In the data rows, the value 500 means zero.
Here are some numbered points:
array([544, 526, 772, 666, 426, 547, 508, 317, 434, 488, 359, 465, 461, 455, 611, 379, 495, 480, 552, 480, 515, 460, 516, 533]) 0
array([363, 515, 276, 329, 551, 591, 459, 623, 522, 570, 514, 503, 502, 562, 461, 573, 474, 527, 576, 491, 610, 411, 349, 443]) 1
array([353, 481, 534, 324, 752, 610, 511, 307, 403, 376, 478, 657, 499, 637, 363, 435, 688, 413, 396, 526, 422, 721, 565, 616]) 2
array([664, 431, 656, 703, 541, 441, 408, 160, 334, 470, 746, 525, 649, 583, 389, 638, 482, 551, 426, 646, 376, 438, 878, 363]) 3
array([758, 418, 556, 613, 348, 420, 687, 513, 471, 628, 474, 534, 678, 509, 503, 361, 454, 640, 688, 646, 401, 448, 508, 435]) 4
array([446, 513, 310, 412, 625, 683, 472, 584, 605, 593, 588, 300, 568, 482, 408, 564, 550, 525, 565, 489, 643, 541, 585, 510]) 5
array([414, 434, 422, 557, 430, 532, 439, 567, 519, 457, 536, 585, 480, 599, 544, 560, 323, 350, 497, 506, 572, 332, 436, 340]) 6
array([187, 655, 410, 350, 430, 575, 411, 667, 456, 599, 448, 520, 300, 557, 589, 482, 584, 516, 502, 545, 718, 394, 500, 662]) 7
array([484, 388, 310, 320, 548, 460, 556, 566, 578, 399, 542, 533, 556, 470, 460, 483, 459, 497, 425, 458, 519, 585, 336, 397]) 8
array([529, 312, 525, 586, 528, 615, 674, 118, 357, 350, 483, 664, 533, 579, 530, 370, 475, 325, 396, 462, 476, 487, 404, 313]) 9
array([481, 315, 271, 383, 540, 443, 341, 518, 536, 395, 394, 372, 469, 401, 464, 518, 552, 559, 493, 382, 543, 566, 576, 433]) 10
array([460, 502, 355, 383, 541, 492, 571, 652, 570, 505, 276, 545, 546, 571, 517, 242, 566, 551, 587, 515, 562, 657, 370, 574]) 11
array([541, 790, 589, 404, 490, 413, 266, 366, 686, 831, 713, 390, 441, 211, 567, 484, 331, 593, 362, 572, 670, 340, 469, 365]) 12
array([522, 507, 787, 925, 498, 325, 440, 472, 429, 448, 739, 491, 528, 697, 510, 672, 464, 725, 519, 491, 398, 499, 758, 469]) 13
array([415, 350, 232, 518, 546, 556, 487, 131, 390, 508, 525, 441, 605, 681, 388, 434, 651, 443, 410, 519, 512, 413, 641, 427]) 14
array([428, 849, 720, 758, 340, 221, 358, 513, 642, 657, 623, 456, 360, 456, 652, 515, 468, 639, 375, 487, 484, 435, 554, 567]) 15
array([408, 619, 521, 549, 477, 431, 303, 494, 508, 587, 604, 384, 441, 465, 541, 578, 532, 634, 616, 474, 685, 357, 514, 514]) 16
array([735, 508, 563, 540, 377, 485, 679, 581, 513, 622, 482, 513, 681, 530, 496, 367, 479, 674, 703, 652, 435, 499, 526, 483]) 17
array([680, 493, 705, 406, 530, 492, 533, 272, 528, 447, 478, 463, 528, 307, 407, 407, 596, 539, 654, 631, 487, 460, 524, 671]) 18
array([550, 509, 534, 413, 599, 712, 495, 626, 421, 718, 345, 284, 561, 610, 327, 518, 632, 247, 402, 513, 486, 500, 523, 573]) 19
array([705,  89, 380, 577, 480, 558, 730, 452, 276, 442, 363, 592, 637, 613, 551, 507, 400, 327, 476, 508, 290, 456, 525, 247]) 20
array([482, 380, 725, 822, 406, 625, 538, 538, 332, 471, 373, 438, 475, 733, 627, 607, 464, 427, 447, 435, 361, 405, 671, 454]) 21
array([596, 538, 475, 560, 585, 651, 663, 255, 443, 616, 291, 397, 600, 397, 519, 263, 596, 244, 511, 388, 589, 495, 425, 523]) 22
New points follow, each followed by the numbers of its five nearest points above, smallest number first.
array([392, 370, 155,  39, 598, 513, 487, 661, 638, 136, 576, 720, 407, 312, 467, 630, 394, 603, 360, 422, 398, 717, 278, 494]) -> 1 2 8 10 11
array([352, 526, 243, 311, 546, 587, 447, 601, 500, 537, 540, 534, 459, 499, 462, 511, 469, 538, 561, 473, 681, 437, 334, 452]) -> 1 5 6 7 8
array([418, 543, 529, 518, 550, 425, 541, 604, 614, 500, 403, 503, 528, 588, 474, 375, 623, 611, 557, 387, 533, 723, 413, 565]) -> 1 5 8 10 11
array([666, 528, 532, 382, 498, 541, 530, 467, 518, 491, 518, 332, 490, 286, 356, 478, 703, 422, 561, 541, 562, 543, 552, 756]) -> 5 10 18 19 22
array([638, 466, 666, 332, 529, 395, 488, 466, 504, 276, 527, 750, 504, 384, 356, 461, 550, 650, 503, 617, 288, 655, 522, 688]) -> 2 8 11 17 18
array([506, 722, 825, 645, 548, 636, 580, 414, 613, 504, 458, 445, 505, 548, 633, 433, 499, 541, 615, 422, 434, 445, 417, 667]) -> 0 16 17 18 22
array([681, 771, 612, 390, 552, 607, 521, 398, 619, 477, 555, 486, 588, 414, 376, 393, 441, 412, 483, 779, 372, 409, 619, 724]) -> 0 4 17 18 19
array([578, 754, 570, 378, 486, 425, 330, 361, 685, 838, 697, 412, 421, 115, 561, 449, 285, 574, 386, 550, 733, 333, 379, 367]) -> 1 5 12 15 16
array([279, 653, 678, 454, 741, 430, 484, 495, 741, 419, 660, 468, 368, 473, 460, 371, 597, 900, 881, 422, 807, 523, 360, 725]) -> 5 7 11 16 18
array([499, 490, 768, 939, 485, 299, 360, 502, 420, 402, 746, 453, 504, 679, 472, 657, 537, 749, 476, 451, 401, 581, 848, 513]) -> 3 13 15 16 21
array([421, 582, 562, 640, 400, 436, 404, 381, 441, 593, 449, 488, 417, 529, 555, 456, 541, 431, 300, 480, 440, 433, 628, 529]) -> 0 6 15 16 21
array([402, 555, 583, 576, 533, 373, 583, 715, 607, 499, 411, 503, 456, 601, 523, 324, 576, 642, 575, 420, 538, 699, 356, 577]) -> 0 1 8 11 17
array([322, 369, 581, 578, 305, 287, 326, 271, 481, 505, 600, 359, 152, 393, 607, 509, 556, 623, 327, 444, 672, 316, 518, 524]) -> 0 7 10 15 16
array([526, 444, 691, 947, 495, 289, 369, 381, 402, 436, 748, 463, 516, 707, 484, 644, 486, 736, 558, 500, 452, 478, 788, 412]) -> 3 13 15 16 21
array([520, 673, 603, 438, 547, 729, 521, 662, 561, 638, 290, 414, 627, 632, 474, 624, 563, 353, 637, 554, 387, 452, 558, 587]) -> 1 5 11 17 19
array([554, 533, 531, 384, 596, 780, 535, 630, 433, 766, 345, 326, 583, 661, 313, 498, 648, 199, 396, 617, 475, 466, 516, 577]) -> 1 2 5 19 22
array([646, 406, 680, 538, 514, 444, 574, 764, 463, 559, 544, 364, 480, 523, 411, 653, 584, 405, 402, 441, 321, 564, 542, 568]) -> 5 8 17 19 21
array([692, 141, 360, 585, 477, 516, 713, 452, 297, 470, 347, 584, 645, 646, 562, 509, 409, 336, 505, 533, 335, 436, 539, 257]) -> 4 6 9 20 21
array([523, 344, 627, 806, 484, 406, 673, 253, 398, 279, 530, 695, 621, 703, 544, 428, 419, 630, 549, 460, 415, 580, 475, 336]) -> 0 4 9 13 21
array([611, 455, 617, 313, 598, 617, 686, 296, 607, 395, 529, 493, 515, 354, 432, 554, 428, 466, 599, 628, 404, 383, 481, 560]) -> 0 4 8 17 18
array([575, 514, 505, 516, 460, 355, 577, 465, 516, 603, 795, 385, 423, 314, 495, 518, 437, 601, 570, 497, 790, 304, 317, 416]) -> 1 6 8 12 16
array([424, 475,  90, 151, 646, 488, 649, 313, 653, 355, 532, 688, 658, 523, 457, 561, 539, 462, 436, 470, 397, 616, 305, 399]) -> 1 2 8 10 11
array([440, 492, 469, 593, 380, 499, 353, 661, 438, 452, 551, 537, 440, 551, 502, 529, 388, 442, 459, 486, 605, 410, 510, 397]) -> 1 6 8 10 16
array([692, 741, 560, 349, 557, 649, 511, 375, 633, 495, 595, 503, 664, 355, 417, 446, 374, 369, 530, 796, 366, 377, 533, 625]) -> 0 4 5 17 18
array([643, 382, 675, 484, 488, 458, 557, 748, 418, 511, 473, 341, 511, 502, 463, 614, 574, 324, 387, 423, 331, 554, 530, 531]) -> 0 8 10 19 21
array([537, 270, 302, 465, 480, 382, 381, 556, 518, 375, 408, 397, 460, 401, 469, 511, 526, 566, 482, 351, 545, 573, 604, 409]) -> 1 5 6 8 10
array([430, 504, 200, 273, 624, 501, 585, 325, 568, 398, 553, 687, 644, 584, 432, 598, 561, 447, 410, 467, 357, 614, 397, 430]) -> 1 2 8 10 14
array([336, 350, 578, 620, 292, 297, 422, 345, 494, 456, 593, 345, 169, 397, 629, 444, 577, 660, 372, 389, 671, 322, 497, 495]) -> 0 6 10 15 16
array([617, 420, 690, 499, 498, 402, 509, 795, 430, 538, 532, 311, 434, 542, 439, 625, 599, 398, 394, 463, 349, 543, 632, 553]) -> 0 5 10 19 21
array([286, 454, 457, 592, 480, 376, 340, 415, 613, 438, 636, 489, 338, 569, 480, 623, 553, 839, 552, 453, 600, 520, 560, 501]) -> 1 5 10 13 16
array([651, 146, 380, 636, 445, 476, 686, 449, 274, 485, 341, 588, 640, 724, 547, 496, 407, 396, 485, 500, 279, 459, 594, 286]) -> 4 6 9 20 21
